(in the rows, 128 means zero)
One turn sends every row of this set to another row. A few are shown first. Where does it send the rows asked after them?
rom: [111  76 129  94 114 162 147 118 142 116 144 110 142 159]
baza: [115 133 131 101 121  93 142 127 130 110 118 151 167 121]
Dun: [120 113 126 109 136 122 118 130 152 146 102 127 178 140]
vubo: [107 128 142 127 137 117 111 132 148 138  99 130 166 133]
kasol: [ 86  89 166 127 129 140 147 125 127 107 125 111 114 140]
govon: [ 96  78 125  77 113 105 143 136 127 127 124 120 167 144]
buvi: [127 106  94 149 132 121 152 124 142 103 122 104 133 156]
noko: [103 110 140 107 143 114 127 140 140 147  91 124 163 132]
kel: [121 129 115 112  99 107 146 146 141 130 105 155 152 137]
tegin: [ 87 133 105 122 133 128 159 148 143 100 132 127 113 140]
gobis: [ 89  85 159 115 124 138 148 119 125 101 141 110 111 143]
Mebin: [114  75 129 104 108 156 148 119 143 114 147 114 126 163]
bak: [131 120 138 117 126 118  98 137 126 144 111 118 145 170]
bito: [103 111 106 103 154 116 163 126 123  92 136 101 142 137]
gop: [118 106 119 133  90 113 108 118 151 115 134 126 174 154]
num: [102 110 147 123 111 154 125 113 146  95 160 126 125 154]
Kinif: [ 88 147 107 120 133 134 148 150 137  99 133 124 119 146]
dobi: [114 128 151  98 138 114 100 141 116 139 116 122 143 160]
dat: [111  75 130  93 117 162 151 126 144 123 137 118 136 163]
luru: [129 106 124 127 111  87 152 127 130 121  98 134 159 126]
lonu: [104 112 147 135 110 158 121 109 148  96 152 118 137 151]
torag: [125 101 150  85  92 115 134 138 114 135 120 143 136 156]
nulo: [ 93 142 105 120 133 135 149 154 140 106 129 131 116 153]
nevip: [126 106 166 124  95 102 124 124 111 121 115 134 132 147]
pafo: [104 116 109  99 161 115 158 124 125  90 140 112 145 139]
tidiv: [131 106 143 100 140 107 107 129 115 139 113 108 154 162]
resi: [ 97 139 123 127  91 111 104 147 139 116 133 139 143 159]
vog: [117 113  92 147 127 123 155 123 151  96 132 111 131 146]
dafug: [ 71 120 153 126 102 103 122 149 128 118 115 133 135 135]
ves: [108 113 148 128 119 157 120 106 150  95 155 127 142 153]
fufi: [123 112  87 144 124 129 152 129 144 103 126 102 134 156]
kem: [125  80 105 113  99  98 131 129 130 126 121 107 163 163]
kad: [103 109  99 102 149 118 167 124 136  91 142 112 141 136]
loru: [ 81 108 144  92 126  85 132 140 107 109 127 118 148 136]
dav: [137 112 152  97  98 111 116 113 119 114 138 143 157 152]
gipob: [ 81  91 162 116 123 146 148 129 125 108 129 108 114 140]

lonu moves to Kinif
kad moves to Mebin
Now find these:
tidiv moves to Dun
resi moves to dafug
nulo moves to kasol
kel moves to nevip

